One vector is turned by the same rotation once a tick. Each row is the vector after some number of ticks, and that number follows the row.
The counts run from 0 to 529.
[  6 -17 -28   3  -7  11  26  12  -2  13   3 -30  -7  37 -13  29 -51  -6
  -1 -14  12 -17  12   0   4   8   2  -6  -8  10 -24  34  27  23 -43  44
  -3  -1 -54 -12  38  36   9   3 -19  14  11  -5   7 -53   6 -11 -16 -26
   4 -12 -19 -13  49   6  35  19   8 -42   9   9 -44 -30  13 -23 -12  -8
 -11 -17  -1  29  -5 -23]
208
[ 44   5 -32  15  -3 -24  -8 -10  40   1 -18 -20   6  11  27  37 -15  -1
 -32  -6  32 -22 -19  25 -26  13  20 -34  10  30  -4  27  32  12  14  48
 -27 -16 -65   4  17   3   3 -19 -20  25 -11  11  12  -4  12   3  -5 -33
   0  -4 -11   5  28 -17  43 -22  11 -33   6  16  -3  14 -18 -22   5 -21
 -23 -23  30  26  29 -30]
172
[ 13  23 -29  30  36  -2  26  -2  33  24  23 -42  34  21 -29  -2 -17 -39
  42 -10  -5 -18  13  14   9  -9  40  17   9   3   0   4  -5  19 -25  32
   6  30 -23  34  21   1   7  13 -50 -11  16 -23  -7  -7  22 -21 -28 -25
   2 -34 -19   5 -11 -15   7 -29  34 -19 -43  36 -17   0   2 -30  -1  20
 -47  -8   7  15  -6 -41]
114
[ 24 -14  -8 -11  55 -41  26  26   3  -1 -24 -25 -15  15  -6  27   0 -27
 -11   3  15  -2 -37  19   4  -8   0 -18  24  15  25   9  43  26  36  38
   3   2 -51  12  56  20  16  15 -35  14  -1   3   4 -11  -2 -13 -29 -32
  11   0  -8  -1  33 -28  32 -20  -1 -26  14   9 -21 -18 -18 -39  -7   4
 -44 -34   6  32 -26 -25]
92
[  0   4 -14  39  42  -2  25  28  -7   6 -10 -23  -8   4 -26  21 -39 -19
  17   2  12   2 -22  44  17  18  -7 -12  14  23 -14  31  38  -5 -30  54
  -8  23 -57  -4  43  13   8  -3 -27  12  14 -12  21  15  24 -52 -18 -25
  26   8 -14   8   0 -11  32 -30  12 -21   3  15 -26 -20   8 -32 -27 -20
 -22   6  -2  45 -44   9]
355
[ 17 -11 -31  33   2  -2  13 -11  18   1   7  -7  -3  20  26  35 -41   5
   1 -13  26 -25  20  22  -8  -6  17  -6   2  -2 -30  48  19  17 -26  49
 -32  -7 -44 -14  19  23  -6 -28  -5  15  -7 -10  13 -22  20   1 -14 -24
  -8 -20 -13   2  37  -4  24   2   0 -29  20  -6 -33   4 -49  -7  12   4
 -29 -15   6  52  40 -28]
321
[ 29   4 -43  35  17  23 -15   1  26  40  11 -11  42  15 -35   6 -40 -12
  28 -10  -2  -7  12  35  15  10  25  21   8  15 -33  51  -8  -8 -19  24
 -21  18 -16  10  -8  -2 -17  20 -18 -20 -12 -42  10  -4  25 -22  35  -1
  12  -3   0  13 -15   2  34  11  30 -28  31  -2 -19   5 -53 -25  14  37
  12  -2   5  26   6  -4]
231
[ 10 -15 -18  50  10  18  23   1 -10  21   9 -22 -20  27 -13  35 -35 -16
  10 -27  24 -21  21  29  20   2   5   7   2   9 -28  48  -3  11 -27  63
 -31   5 -36  -4  -2  20 -22 -10  11   3  -5 -15  -4 -20  59 -19  -9 -36
 -10 -20 -15   3  32   7  24  23   2  -4  19  12 -37   2 -30 -17  18  20
  -8 -11   0  45  16 -13]
510
[ 23  18 -40  29  20  -6  23   4  26  -4  -4   1  15 -26 -60   9 -20 -51
  10 -19   3 -26  19  16   3  15  22   8  17   6 -19  47  -2   3   2  25
   1   4 -43  25  15  -3 -27  16 -37  12   8 -41  -6  17  12 -35  -2 -31
  -1 -27  -3  -1 -15 -35  30 -17  15 -31 -13  33  11   1   2 -34 -27  13
 -46  -3   1   4 -13  -3]
76
[  5   1 -50  56  20  10 -13  -5  32  26  28 -22  51  15   9  12 -32  -4
  38 -16  -1  -6   5  26   0  -3  19   1   6  -3 -35  30   1   7 -40  50
 -27  19 -21   3   2  -3  10  -7 -24 -49  11 -15  18  -1  32 -10  -4   8
  26 -15 -29  18 -10  -3   6 -13   6 -32 -20  13 -40   4 -38 -32  11  13
 -13   4   3  55  20  -5]
43
[ 49  -2 -36  26 -11  18   2  15  -5  36 -27 -30 -22  17 -19  24 -31  -8
 -23 -17  -1 -28   4  26  -1  31  -2 -24  23  48 -18  31   5 -11 -10  28
 -28   2 -36  16  -5  22 -40 -19  12  30   1  -2   6 -35  46 -11   3 -29
 -14  15  14  -7  18  12  53  27  14 -24  18  35 -14  19   0 -25   8 -13
  12 -30   7   3  13  -6]
251
[ 30  40 -50  50  36   3  11  15  32  27  -7 -27  31 -10  -2   1 -15 -41
  18  -2  24 -10  14  22 -17   3  17 -27  28  41  10  14   6   3 -14  13
 -29  18 -42  30  32  -2  16   1 -41  20   4  -2   3   0   5 -19 -12  -5
   3 -10   1  15 -10  -9   8 -42  34 -24 -45  36  -2  17  14 -10   1 -18
 -56   2  -2  -4  11 -28]
263
[ 41  18 -54  11   6  24   0  28  48  40   0 -23  50  23  18   0 -13  -9
  15  -8  10 -13  19   4 -18  -8   8 -26  20  16  -1  18  20  27 -41 -11
  -7   5 -21   8  35  16  22 -17 -40   2   2  15  31 -48 -24 -14  -2  18
  -8   1  -4   3  28  -1   9 -17  30 -37 -13  19 -15   3 -22 -24   8  12
 -42 -11  -2  -3  33 -28]
411
[ 14  18 -40  43  43   8  16  -1   1  18  18 -18   1   5 -45   5 -26 -46
  38   8 -10 -16  27   3  17 -14  32   6   3   1 -30   8 -10  29 -12  42
 -15   6  -9   6  16   9  -7  26 -52  -6  18 -34 -27 -14  16  -4 -11 -24
   2 -50  -5  -5   5 -13  19 -18  21 -42 -14   4 -37   7   5 -26 -23   4
 -26 -14  -6   5  -3 -40]
116
[ 31   2 -51  43  47  16   2   0  23  32  16 -27  29  28 -11  -2  -4 -47
  35  -8  -5 -18  17   4  10 -16  28   0  10  11 -10 -13 -15  25  18  27
 -34   6  -4  25   1  -1   3  21 -42 -31  13 -10 -32 -31  28  13 -13   6
  -1 -42  -5  11   8  -5   9   3  20 -31   1  15 -30  16 -25 -28   4  25
 -22 -21 -11  10  40 -40]
306
[ 18   4 -17   2  16 -18  23  24  -3  17 -17 -38 -12  21 -17  22 -37  -8
   8  21   6 -11 -37  33   6  12   8 -11   9  32  -6  16  49  23 -22  39
   6  16 -63  -7  49  29   9   6 -31  31   8  -1  15 -12  -1 -29  -6 -35
   9  16  -7 -20  18  -4  34 -38  40 -32  19   4 -15 -21  20 -29 -21 -26
 -23 -13  -2  10 -33 -18]
95
[ 29  -9 -39  17  42  21  25  46  20  32 -19 -15  20   3 -51   0 -20 -35
  17 -25   7   0  26  22  16   7 -11  11  27   6   0  49   3  -7  -9 -13
  -3  30 -12  24  24 -15 -15  25 -16 -10   4 -26  24 -24  13 -48   3  16
   5  -9   9  19  -7  -8  19  18  -7 -19  14  15 -33 -20 -36 -37  11  48
 -12   3 -14  28  -4  23]
424
[ 15 -21 -39  16  42 -35   7   5  19 -21 -11 -18  17   0   3  19 -12 -27
   2   0   6  -1   4  -3  12 -12  24   5   1  -3 -10  11  33  39  23  13
   0  11 -19   1  29  -2   2  19 -61 -34  38 -18   6 -22  -2   6 -39  -7
  24 -30 -25  14  14 -25  21 -15 -10 -55  -5  -2 -40 -14 -31 -42  -4  25
 -37 -27   0  47  20 -15]
390
[ 48 -13 -50  22  -6 -13   9  29   3  18 -38  12 -12  -6 -17  28 -15 -33
 -48 -37   4 -31   6  16 -31   0 -13  -5  28  37  -1  32  12  22   2   3
 -31   7 -36  -5  -2  29 -42  11  10  21  -8  -1  15 -33  25   9   2  11
 -15  12  10  -8  24 -18  44  13   0 -23  36  18  -1  19  -9 -12  22   5
 -36 -37  -9   7  23  13]
254
[ 14 -23 -36  12   2  18  23   1  21  -3   5 -22  -4  24   0  37 -45   3
   6 -13  30  -9  31   3   8   4   0 -10  -6  -5 -35  55  18  20 -20  39
  -6 -14 -38  -9  39  16  -3 -23 -22 -11   8 -12  23 -41   8 -22 -20 -16
  -8 -23 -26  10  40  -9  28  29  -6 -48   4  18 -39 -17 -24 -45  -5  17
 -17 -16  16  36  23 -10]
319
[ 38 -19 -42  24 -16 -37 -11   0  -4  13 -27 -12 -14   9   1  35 -26 -23
 -48 -22   3 -34 -22   7 -24  19   8  -8   7  27 -25  20  30  14   4  28
 -35   2 -63 -17  -6  19 -30  14  -2  13   6  -1   5 -12  40  28   5 -32
  15  11  -6 -11  17 -11  49   9  -4 -38  24   2 -17  11  -1 -10  18  -9
  -9 -34   3  30  23   3]
363
[ 21  28 -39  32  35   7  30  16  20   2 -17 -22  14 -23 -54   4 -23 -41
   7 -12   1 -24  21  26  14  19  26  -1  19  19  -3  41   1   6   3  13
   0  11 -27  29  18  -8 -31   9 -45  27  14 -42   4  11   9 -50 -10 -14
  -1 -21   4   9 -15 -30  41 -15  22 -22 -24  38   7  -3   4 -31 -18   3
 -53  -5   1  -1 -12 -14]
75
[ 41  11 -47  23  -1  -1  23  42  18  35 -24   8   3  -3 -32   6  -9 -44
 -21 -41 -15 -39  26  13 -11 -12   1  18  29  14   1  37  -2  26 -20 -15
  -8   7 -11  12  -3  15 -49  10   5  22  -2 -18  28 -39  16 -14  -1   1
 -21  -2  14 -16  28 -14  22  21   9  -8  14  18  -5  20 -30 -14  30  35
 -54 -26 -15   6  17  -5]
144
[ 33  10 -47  23  42   6  24  46  23  39 -20 -27  24 -10 -42 -19   5 -63
   1 -16  -7 -10  -8  22  -5   7 -22 -17  43  24  24   6   5   6  14 -15
  -1  26 -17  40  28  -2  -4  14 -23 -16  21   4  12 -23  21 -30  -2  17
   1   2  14  12  -7 -23  10 -16  20 -21 -11  38  -5  10  11 -38   1   6
 -41 -20 -10 -26  -9  11]
71
[ 12   9 -55  41  29  15   2   6  35  23   4  11  39   2  -1  19 -37 -10
  24  -6  10  -4  34  17   2 -17  24  14   3  11 -32  54   8  15 -36  13
 -26  17 -22  -7  26   3   8  24 -33 -20 -11 -40  19 -18 -26 -12   6  17
  18 -26 -14  11  -2  -8   6 -14  13 -32  20  -9 -34  -9 -47 -11  10  27
 -37   9  -4  47  13  -6]
40
[ 31 -37 -49  39  29 -11 -21   0  16  18 -16 -19  41  16 -15  28 -17 -26
 -11 -24  23  -3 -16  12 -12  19 -16  -7  13  20 -13  23  -3 -20  24  20
 -37  18 -44  12   5 -21  14  20 -25 -36   8  -1   5 -15  50  10   9  11
  29  -5 -12  28  -9  -8  29  12 -17 -58   8  11 -44 -14  -5 -35  19  15
  19  -6  12  54  11   7]
84
[ 39  15 -42 -10  -3  12  17   5  12  39  10 -19   9  22 -42   5 -28 -24
   9  -1 -20 -33  -1   7   7   5  34   5  10  18 -16  21  24  50 -19  22
  14 -10 -41   9  20  35 -13  14 -34   7  -2 -22  -6 -31 -24  -8  14 -26
  -5 -14  -2 -37  37 -14  34 -19  57 -40  23  10  12   6  -5 -38 -20  12
 -30 -37   3 -27  -9 -29]
487
[ 20  -8 -27  45  51 -11   1  16 -13  20  -8 -10  -8   1 -53  22  -8 -37
   3 -21  -8 -12 -28  54  15  10  -2   3  33  13  -8  18   5   1  35  43
 -20  20 -38   3 -16   3 -35  16  -2 -23   3 -27   8  29  55 -31   0 -28
  26  -2   0  18 -18 -17  42   1   0   0  32  12  -9  17 -39 -46   9  16
  -5 -17   3  32 -14   7]
160
[ 23 -17 -19  20  35 -31   1  12   9  -9 -30 -51  -6   6  15  30   9 -18
 -11 -15  13 -14 -32   9   2   7  -7  -7  25  23   9  -2  22   8  38  22
 -19  29 -27  11   9 -17  -6  -3 -38  -6  28   4  15  -1  57   1 -45 -26
  16   0 -14  31   1 -21  38  -3 -24 -34 -12  20 -29  -4 -17 -41  25  -2
 -23 -33  16  48  14  -6]
88
[ 43  14 -36  15  22  15   6  25   4  67   3 -48  23  47 -31 -17  -2 -28
  34  -5 -28 -24 -25  27  11  -1  17  11  25  42  10 -16  -2  15 -15   5
 -18  38  -7  28  -3  19 -10  18 -14   4  -6   3  -4 -45  26  -6   9  -9
  -2  14   6 -12  12  13  25  -2  51 -13   4  17   0  17 -15 -26  22  22
  -6 -31  -6 -12   4 -25]
29
[ 51  -2 -70  36  -2   0 -15  -8  45  38   2 -22  52  15 -11   7 -12 -42
   0 -26   9 -25  -2   9 -29  18  16  -8  17  43  -5   8 -13   5  -4  17
 -32  21 -46  32   1 -15  12  11 -27 -15  15   4 -13 -14  32  19   8   0
   5  -8  -7   8 -16  -4  25 -14  15 -48 -30  34   2  25  16 -10  10  -4
 -19 -16   9  -2  23 -10]
454
[ 21 -17  -5  19   5   4  14  13 -19  34  10 -54 -20  51 -14  18 -27 -13
  15 -22   7 -34 -11  25  10   6   7  16  10  20  -5  12   7  18 -21  52
  -4  11 -36   3  -4  28  -9 -17   1  12  -4  -2   8 -38  70  -2 -20 -49
 -10   5 -12 -11  27  21  37  33  20  -3  13  14 -29   1 -17 -20  32  16
  -4 -32  10  31   1 -29]
400
[ 33  10 -35  54  48 -12  -7  16  20   4 -29 -24   8 -16  -4   9   6 -48
  -4 -19  13  -6 -11  31   4   1   3 -14  30  23   6  20  17  -3  48   7
 -37  29  -1  30 -10 -24 -28   1 -40 -11  17 -10   9  17  50 -17 -17  -3
  30 -11   3  35 -19 -24  26  -4  -4 -20  -4  29  -9  22 -40 -33  22  15
 -30  -4  -6  34  28  -7]
348
[ 46  10 -50  -4 -12 -19  11  24  32  13 -28 -12  26   5 -13   1 -27 -10
  -6   4 -18 -27   8   6   0  -1  46  12   4  32 -14  24  39  34 -28 -16
   8  27 -22  -1  26  18 -32  40 -49  31   5 -27  27 -37 -33   0   6 -10
   5  11  -2 -20  10 -15  47 -16  30 -38  14  -5  -7  -2 -15 -19  -1  14
 -46 -36  -4   3  10 -19]
297
[ 28  20 -49  63  49  -3   1   3   6  29   6  -3   4  -6 -45   8 -25 -74
   7 -10   8 -15  14  12  -3  -9  18  -5  22  34   4  24 -16  14  24  44
 -39   8 -41  24   8   5  -3  38 -30   4   5 -14 -42   6  24  -5   0  -8
   4 -45   5   2  -5 -18  13 -15  25 -32   9  21  -7  19  10  -8 -14 -11
 -26 -13  -1  -5   0 -33]
267
